A single turn carries every row of the set below to another of its rows. Some are shown first; where does it send the rows asked next?
fogo: -3, -11, -10, 7, 19, -15, 20, 26, 17, 7, -31, 1
tumu: 34, 2, 1, 32, -2, -44, 11, 11, 5, -10, -40, -15
Dov: -1, -26, 8, 28, -17, -29, -10, -20, -6, -36, -1, -9
fezit: -14, -25, 3, 31, -12, -15, -2, -26, 3, -34, -20, -39
Modab: 7, -30, 5, 18, -19, -40, -17, -12, 33, 0, -25, -48
fidu: -4, -10, 4, 17, -16, -13, -23, 3, -12, -25, 11, -6
vit: 6, -14, -12, 14, 16, -20, 23, 22, 1, 10, -35, -2
lopen: -2, -10, -11, 9, 21, -23, 28, 17, 21, 4, -35, -2
Zemo: 3, -17, -11, 14, 19, -27, 29, 9, 16, 3, -45, -4
vegum: -11, -13, -2, 23, -15, -2, -17, 3, -15, -21, -3, -37
rubet: 12, 26, 6, 17, 12, -43, 5, 16, 40, -7, -36, 0
kuda: -22, 1, 17, 9, 3, -24, -18, -15, 41, -30, 0, 4
Zolaf: -5, -16, 13, 7, -6, -36, -18, -16, 51, 2, -20, -38
Kur: -20, 2, 10, 10, -4, -10, -26, 6, 12, -23, 13, 5
ris: 6, -21, -14, 17, 15, -26, 30, 15, 6, 6, -41, -3
nisa: -21, 7, 6, 11, -4, 4, -24, 13, 7, -17, 1, -26
lonos: -12, -3, 12, -3, -10, -26, -29, 6, 51, 11, -14, -37
Sim: 27, 13, 1, 26, -2, -34, 2, 31, -2, -3, -29, -13
nobe: 18, 28, 5, 18, 6, -34, 0, 33, 19, 0, -24, -3
Papaz: 8, -23, 1, 13, -24, -27, -27, 3, 16, 9, -13, -49
vosuk: -33, 12, 8, 7, 8, -2, -14, -5, 40, -27, -9, -18
gino: -25, -8, 10, 20, 2, -15, -2, -32, 39, -35, -26, -30
lizev: -12, -17, 14, 22, -8, -28, -7, -31, 22, -42, -11, -2
sanuv: -2, -8, 5, 3, -12, -21, -33, 15, 24, 9, -6, -40
baz: 22, 9, 8, 29, 7, -49, 13, -1, 32, -14, -41, -9

rubet turns into Sim
vit turns into Zemo
fidu turns into lizev
Where do these go?
Papaz turns into Zolaf
gino turns into nisa

A single turn carries every row of the set below to another of its rows. Some are shown first; where does it send the rows asked next?
luvot: -33, 3, 9, 11, 6, 22, 0, -18, 43, 7, -34, 16, 14, 7, -16, -1, 18, -16, -25, -19, -16, 29, -4, -15, 3, 15, -6, 17, 8, 1, 6, -24, -5, 2, -5, -13, -17, 3, 16, -15, 56, -21, -12, 19, 10, -1, 5, 25, -15, -24, 14, -10, 9, 22, -5, -14
voki: -7, 21, -19, 13, 17, 10, -6, -5, 28, 16, -32, -4, 39, 1, -2, -10, 7, -16, -1, -21, -15, 38, 6, 3, 5, 36, -40, 18, -2, -21, -2, -14, -17, -12, 12, 2, 12, 29, 11, -5, 12, 1, 5, -1, 33, -7, 15, 39, -1, -43, 14, 37, 9, 27, -18, -13
zufi: -2, 7, -7, -8, 21, 0, -1, -16, 2, 41, -7, -10, 15, 36, 40, -3, 12, 15, 8, 6, -19, -11, 6, -36, 20, -4, 14, 55, 24, -6, 4, -42, 33, 2, 25, 17, 16, -23, 1, -19, -6, -28, -1, -22, 12, -4, 24, 22, -19, -7, 8, 4, 4, 0, 4, 28
gane: -19, 20, -19, 5, 20, 27, -1, 0, 50, 8, -23, -9, 43, -2, 7, 1, 16, -13, -11, -23, -9, 36, 24, -7, 4, 20, -35, 16, 17, -15, -4, -13, -10, -10, 13, 6, -6, 20, 6, -7, 29, -7, -3, -4, 18, 11, 16, 37, 7, -46, 4, 42, 10, 15, -27, -3
vipo: -28, -18, 7, -13, 6, -8, 2, -32, 24, 4, -11, -24, 52, -16, -6, -16, 30, 17, -17, 36, -26, 2, -21, -31, 20, -8, 11, 21, 13, 9, -14, -7, -12, -22, 7, 14, 21, -36, 37, -1, 15, -30, 0, -9, -24, -1, -11, -4, -42, -32, -17, 20, 20, 19, 24, 41
gidok: -12, 13, -12, 10, 32, -3, 2, -18, 35, 16, -35, 13, 29, -6, 9, 11, 19, -12, 4, -18, -8, 26, 23, -6, 15, 39, -30, 31, -9, -7, 30, -10, -10, -10, 12, -9, 11, 11, 4, -26, 39, -4, 4, 2, 19, 6, 40, 26, 2, -36, 33, 21, -10, 21, -27, 1
gize: -10, 17, 1, -3, 26, 9, 14, -13, 3, 4, -38, 15, 24, 5, 2, -4, 24, 0, -1, -14, -11, 11, 3, -11, 8, 46, -21, 24, -5, -6, -2, -18, -16, -20, -15, -29, 15, 6, 16, -34, 20, 0, -7, -13, 34, 5, 49, 29, -13, -13, 41, -7, -16, 14, -24, -2
Mol: 20, 12, -15, -5, -10, 15, 10, -1, 8, -11, -9, -13, 52, -29, 9, -46, 17, 20, -24, 29, -11, 13, -22, -29, 26, 18, -2, 0, 7, 4, -25, 16, 0, -46, 6, 21, 16, -15, 19, -5, -19, 3, 10, -12, -24, 15, 1, -4, -14, -32, 4, 26, -25, 14, 23, 51
vanif: 4, -1, -33, -18, 10, 2, 6, -21, 5, 7, -29, -18, 37, -25, 7, -35, 17, 26, 5, 17, -16, 6, -4, -36, 23, 14, 8, 11, 0, 12, -15, -1, 15, -21, -11, 11, 37, -14, -5, 2, 23, -9, 3, -34, 3, 21, 29, -12, -31, -15, 8, 26, -27, 18, 31, 67
nuvuf: -13, 9, 3, 1, 1, -6, 10, -23, 12, 9, -16, -22, 66, -29, 16, -18, 16, 16, -7, 45, -9, -4, -15, -25, 26, 5, -1, 15, 14, 1, -11, 5, -6, -38, 26, 25, 35, -33, 28, 4, -16, -18, 4, -12, -35, -2, -2, 0, -16, -44, -11, 39, 2, 19, 18, 42
sonu: 1, 8, -25, -16, 18, 15, 11, -14, -9, -8, -33, -15, 29, -11, 8, -39, 25, 24, -4, 9, -8, -4, -20, -22, 23, 22, 9, 11, -6, 4, -11, -3, 11, -27, -15, 2, 47, -16, 0, -2, 26, -8, 0, -36, 9, 19, 31, -11, -20, -10, 18, 16, -32, 14, 22, 62
zoka: 19, 37, 1, 6, 11, 3, 15, 1, 4, 9, -15, 38, 13, -12, 16, 4, -7, 3, 11, 7, -19, 19, 13, -44, 11, 22, -11, 18, 10, -40, 5, 5, -1, -8, 28, 19, -4, -21, -5, -18, -31, -13, 35, 11, 15, 5, 26, 3, 24, -34, 20, 10, 6, 16, -23, 14
zul: 14, -4, -13, -12, 16, -4, 14, -12, 5, -8, -23, -11, 47, -12, -10, -41, 23, 29, -1, 16, -2, 7, -15, -38, 31, 15, 9, 11, 5, 13, -4, 9, 5, -33, -5, 2, 36, -26, 16, -10, 0, -2, 4, -36, -9, 24, 15, -13, -24, -16, 19, 12, -42, 12, 19, 63
kula: -9, 25, -9, 16, 28, 19, 4, 7, 46, -2, -11, 6, 41, -2, -2, -2, 27, -8, -29, -21, -11, 41, 13, -4, 3, 22, -37, 10, 17, -22, -5, -11, -27, -23, 11, 7, -1, 30, 14, -16, 10, 2, 8, -4, 23, -3, 14, 32, 2, -45, 13, 29, 7, 18, -18, -3
femub: 3, -3, -25, -20, 12, 6, 14, -13, -1, 8, -35, -18, 37, -17, -4, -32, 11, 18, 4, 14, -13, 7, -6, -32, 27, 8, 14, 11, -4, 9, -9, 3, 23, -19, -13, 10, 40, -18, 1, 0, 17, -4, 7, -31, 2, 21, 21, -18, -34, -16, 10, 27, -34, 5, 33, 64
gikit: -1, 7, -33, -12, -4, 16, 5, -13, 9, 9, -21, -28, 48, -38, 18, -28, 9, 8, -15, 23, -14, 6, -4, -30, 28, 7, 4, 11, 1, 8, -12, 8, 20, -24, 6, 37, 19, -19, 2, 6, 7, -10, 14, -14, -22, 19, 6, -6, -12, -41, -6, 50, -17, 7, 36, 56
mebe: -15, -14, 23, -9, -6, -2, 14, -20, 25, 0, -23, -11, 32, -5, -29, -27, 17, 13, -10, 31, -28, 15, -25, -25, 19, -10, 10, 9, 2, -5, -20, 16, -1, -23, 2, 14, 27, -31, 34, 3, 11, -18, 2, 0, -17, -11, -16, -13, -48, -23, -13, 13, 2, 12, 31, 35
mizuz: 14, 15, -3, 7, 5, 15, 5, -20, 10, 8, -2, 35, 35, 1, 13, 3, 23, -2, -24, -2, -3, 6, 6, -54, 8, -2, -9, 44, 23, -5, 11, -27, 16, 8, 41, 5, -15, -25, 27, -25, -27, -23, 18, 30, 3, 6, -9, 13, 27, -25, 15, -12, 2, 4, -7, 17
Puno: 7, 10, -10, 9, 26, 4, 2, -17, 13, 0, 20, -1, 19, 44, 20, -15, 33, 16, -21, -2, 2, -2, -12, -56, 18, -8, 9, 49, 23, -4, 3, -37, 9, -9, 20, 10, -9, -22, 25, -26, -18, -17, -2, -9, -6, -6, -6, 15, -4, -9, 10, -19, 0, -1, 0, 24
Zifim: -35, 19, 16, -2, 38, 2, -5, -16, 46, 11, -30, 22, 29, -3, -7, 14, 34, -3, -34, -21, -10, 11, 4, -21, 16, 9, -6, 23, 16, -16, 1, -16, -26, -5, -14, -3, 5, -7, 20, -32, 41, -20, -6, 12, 2, -15, 1, 44, -10, -38, 22, -13, 13, 8, -11, 0
Zop: -15, -15, 12, -10, -9, -2, 5, -29, 26, 0, -13, -16, 30, -13, -21, -28, 22, 12, -11, 34, -36, 14, -24, -28, 15, -6, 5, 11, 0, -1, -31, 11, -8, -23, 0, 14, 18, -26, 36, 6, 19, -22, 1, 1, -11, -12, -10, -7, -49, -24, -19, 16, 12, 22, 31, 36
nofe: 10, 24, -6, 6, -4, 10, -1, -8, 8, 16, -16, 37, 38, -14, 11, -6, 10, -9, -16, -2, -4, 23, 12, -46, 13, 6, -14, 35, 18, -7, 6, -20, 3, 9, 48, 15, -16, -21, 28, -16, -15, -18, 31, 37, 2, 20, -12, 15, 31, -33, 4, 1, 12, 7, -12, 10
mobit: -23, -3, 31, -14, 4, 2, -1, -25, 23, -3, -18, -9, 32, -5, -18, -22, 36, 13, -26, 29, -32, 1, -27, -11, 20, -7, 7, 21, 4, -7, -16, 12, -6, -22, 3, 15, 31, -28, 34, -5, 29, -31, 1, 2, -17, -18, -17, 3, -44, -25, -10, 10, 15, 16, 26, 37
Buguf: -4, 18, -16, 11, 25, 1, -8, -7, 45, 14, -26, -4, 55, 0, 17, 2, 21, -7, -10, -15, -7, 38, 15, 2, 14, 31, -38, 24, 7, -15, 15, -21, -26, -21, 27, -2, 13, 17, 4, -16, 12, -2, 3, -3, 19, -2, 13, 32, -1, -44, 17, 34, 9, 26, -34, -4
Muzud: 17, 0, -22, -9, 14, -6, 6, -19, 6, -9, -16, -10, 44, -21, -1, -48, 28, 35, -2, 20, -8, 8, -14, -40, 25, 23, 3, 8, 8, 13, -15, 5, -3, -34, -7, 3, 34, -17, 11, -7, 4, -4, 1, -37, -4, 21, 23, -8, -23, -15, 17, 11, -34, 25, 24, 64
Mozag: 28, 10, 13, 9, 8, -7, 3, -15, 7, 15, 6, 13, -12, 45, 1, -34, 15, 18, 8, 3, -21, 9, -7, -38, 18, 9, -3, 43, 14, -17, -10, -7, 18, -9, 19, 17, 7, -12, 16, -17, -24, -17, 3, -14, 16, -25, 19, 21, -13, 2, 16, -14, -16, 16, 11, 20
bena: 8, 37, -8, -7, -5, 21, 3, 3, -1, 27, -28, 42, 30, -18, 15, 0, 2, -14, -18, -3, -19, 19, 10, -39, 7, 0, -12, 26, 7, -24, -18, -20, 7, 11, 31, 18, -2, -11, 21, -13, -13, -10, 35, 45, 19, 7, -7, 18, 11, -31, 2, 4, 20, -5, -3, 12
Piveg: 27, 19, 6, 7, 7, 4, 15, -13, 7, 10, -13, 35, -4, 3, 9, -4, -1, 8, 5, 5, -24, 11, 1, -42, 11, 18, -5, 27, 9, -39, 1, 0, 8, -2, 20, 18, -1, -26, -1, -20, -43, -20, 26, 10, 23, -13, 25, 10, 25, -26, 29, -6, -9, 17, -8, 9
kitim: -33, 9, -3, 14, 14, 25, 7, -6, 50, 9, -30, 12, 21, -2, -7, 3, 12, -19, -18, -22, -13, 33, 4, -6, 1, 22, -19, 14, 6, -8, 3, -16, -9, -3, 4, -7, -15, 12, 22, -14, 50, -10, -6, 19, 13, 8, 17, 33, 0, -39, 16, 6, 8, 16, -18, -16
Bon: 7, 18, -17, -8, 6, 19, 0, -17, 16, 19, -4, -1, -11, 41, 16, -12, 11, 1, 0, -8, -20, 2, 2, -51, 14, -15, 5, 43, -2, -23, -25, -18, 35, 9, 1, 25, -2, -14, 3, -6, 8, -15, -2, 7, 13, -24, 0, 14, -22, -4, -4, -2, 1, -11, 15, 27
kogi: -2, 11, -12, -3, 8, 18, 17, -12, -3, 27, -24, 12, 19, 0, 37, 12, -11, 4, 8, 9, -22, -5, 3, -38, 6, 13, 9, 32, 20, -22, 12, -35, 25, 9, 28, 9, -2, -34, -10, -18, -28, -29, 16, 1, 20, 14, 29, 9, 22, -30, 23, 5, 9, 8, -17, 7
zazo: -12, 22, -9, 10, 28, 6, 9, -4, 14, 11, -36, 17, 32, -5, 1, -1, 13, -8, -1, -18, -12, 20, 2, -1, 5, 46, -30, 19, -7, -14, 5, -16, -16, -16, -2, -21, 16, 22, 20, -28, 22, 5, 0, 0, 31, 4, 40, 37, -6, -34, 38, 7, -6, 19, -26, -9
navi: 10, 6, -19, -11, 22, 3, 6, -22, 4, -15, -24, -12, 27, -9, 4, -41, 34, 28, -2, 9, 0, 3, -12, -26, 31, 23, 4, 18, -4, 8, 3, 8, 5, -31, -6, 7, 42, -25, -1, -5, 25, -12, 1, -38, -3, 19, 28, -14, -9, -12, 19, 15, -40, 20, 17, 65
fopu: -3, 7, 2, 8, -25, 8, 16, -20, 9, 7, -22, -16, 37, -24, 0, -31, 2, 3, 0, 43, -24, 15, -20, -17, 15, 6, -6, 2, -4, -2, -24, 13, 8, -33, 19, 25, 28, -16, 21, 20, -6, -11, 9, 0, -16, -12, 3, -14, -30, -31, -17, 41, -3, 25, 35, 34
liv: -3, 30, -12, 5, 7, 14, 19, 1, -13, 17, -21, 21, 25, -14, 27, 8, -16, -3, 12, 8, -18, 10, 6, -41, 3, 22, -2, 21, 17, -27, 9, -22, 12, 1, 28, 11, -8, -18, -2, -13, -25, -19, 30, 3, 18, 26, 30, 3, 25, -35, 16, 17, 18, 13, -21, 6
galu: 11, 29, -8, -11, -6, 32, 6, -13, 1, 25, -23, 34, 17, -2, 11, 6, 6, -11, -12, -5, -22, 1, 11, -47, 3, -8, -10, 35, 5, -23, -23, -16, 31, 21, 18, 12, -4, -16, 16, -14, -13, -18, 18, 42, 23, -11, -3, 20, 7, -23, 7, 0, 8, -9, 5, 18
pazir: -33, -19, 14, -12, 7, -5, 11, -26, 21, 8, -21, -25, 52, -10, -14, -14, 20, 14, -11, 32, -19, 2, -22, -28, 23, -14, 20, 20, 15, 6, -4, -4, 1, -19, 8, 14, 28, -40, 36, -1, 13, -27, 0, -11, -26, 5, -15, -7, -40, -33, -14, 19, 11, 7, 25, 37
buse: -15, 6, -7, 2, 34, -6, 6, -32, 21, 11, -38, 11, 14, 1, 3, 11, 30, -8, 4, -20, -8, 19, 28, -16, 20, 36, -20, 41, -10, 2, 28, -12, -7, -6, -3, -8, 12, -1, -4, -27, 42, -13, 3, -12, 25, 4, 50, 17, -1, -21, 35, 13, -21, 17, -15, 11
Neb: -33, -14, 23, -8, -1, 7, -1, -29, 17, -2, -18, -21, 37, -2, -15, -23, 30, 9, -20, 28, -26, 0, -30, -12, 16, -5, 11, 24, 9, 7, -5, -2, 3, -17, 12, 9, 20, -32, 37, 1, 35, -37, -5, -3, -22, -1, -17, 1, -37, -25, -13, 13, 19, 21, 25, 30
Fut: -29, 21, 4, 8, 37, 10, 4, -3, 54, 10, -23, 22, 31, -8, -1, 14, 28, -9, -33, -21, -10, 24, 10, -10, 12, 16, -19, 17, 11, -21, 4, -13, -28, -12, 0, -1, 2, 8, 24, -29, 36, -7, 3, 16, 9, -4, 13, 40, -1, -47, 22, 3, 9, 9, -21, -5

pazir turns into zul
kogi turns into mizuz
kula turns into voki
Where do these go?
Zifim turns into gize
vanif turns into vipo
navi turns into mobit
Mol turns into fopu
zazo turns into kitim
Bon turns into zufi
zoka turns into bena

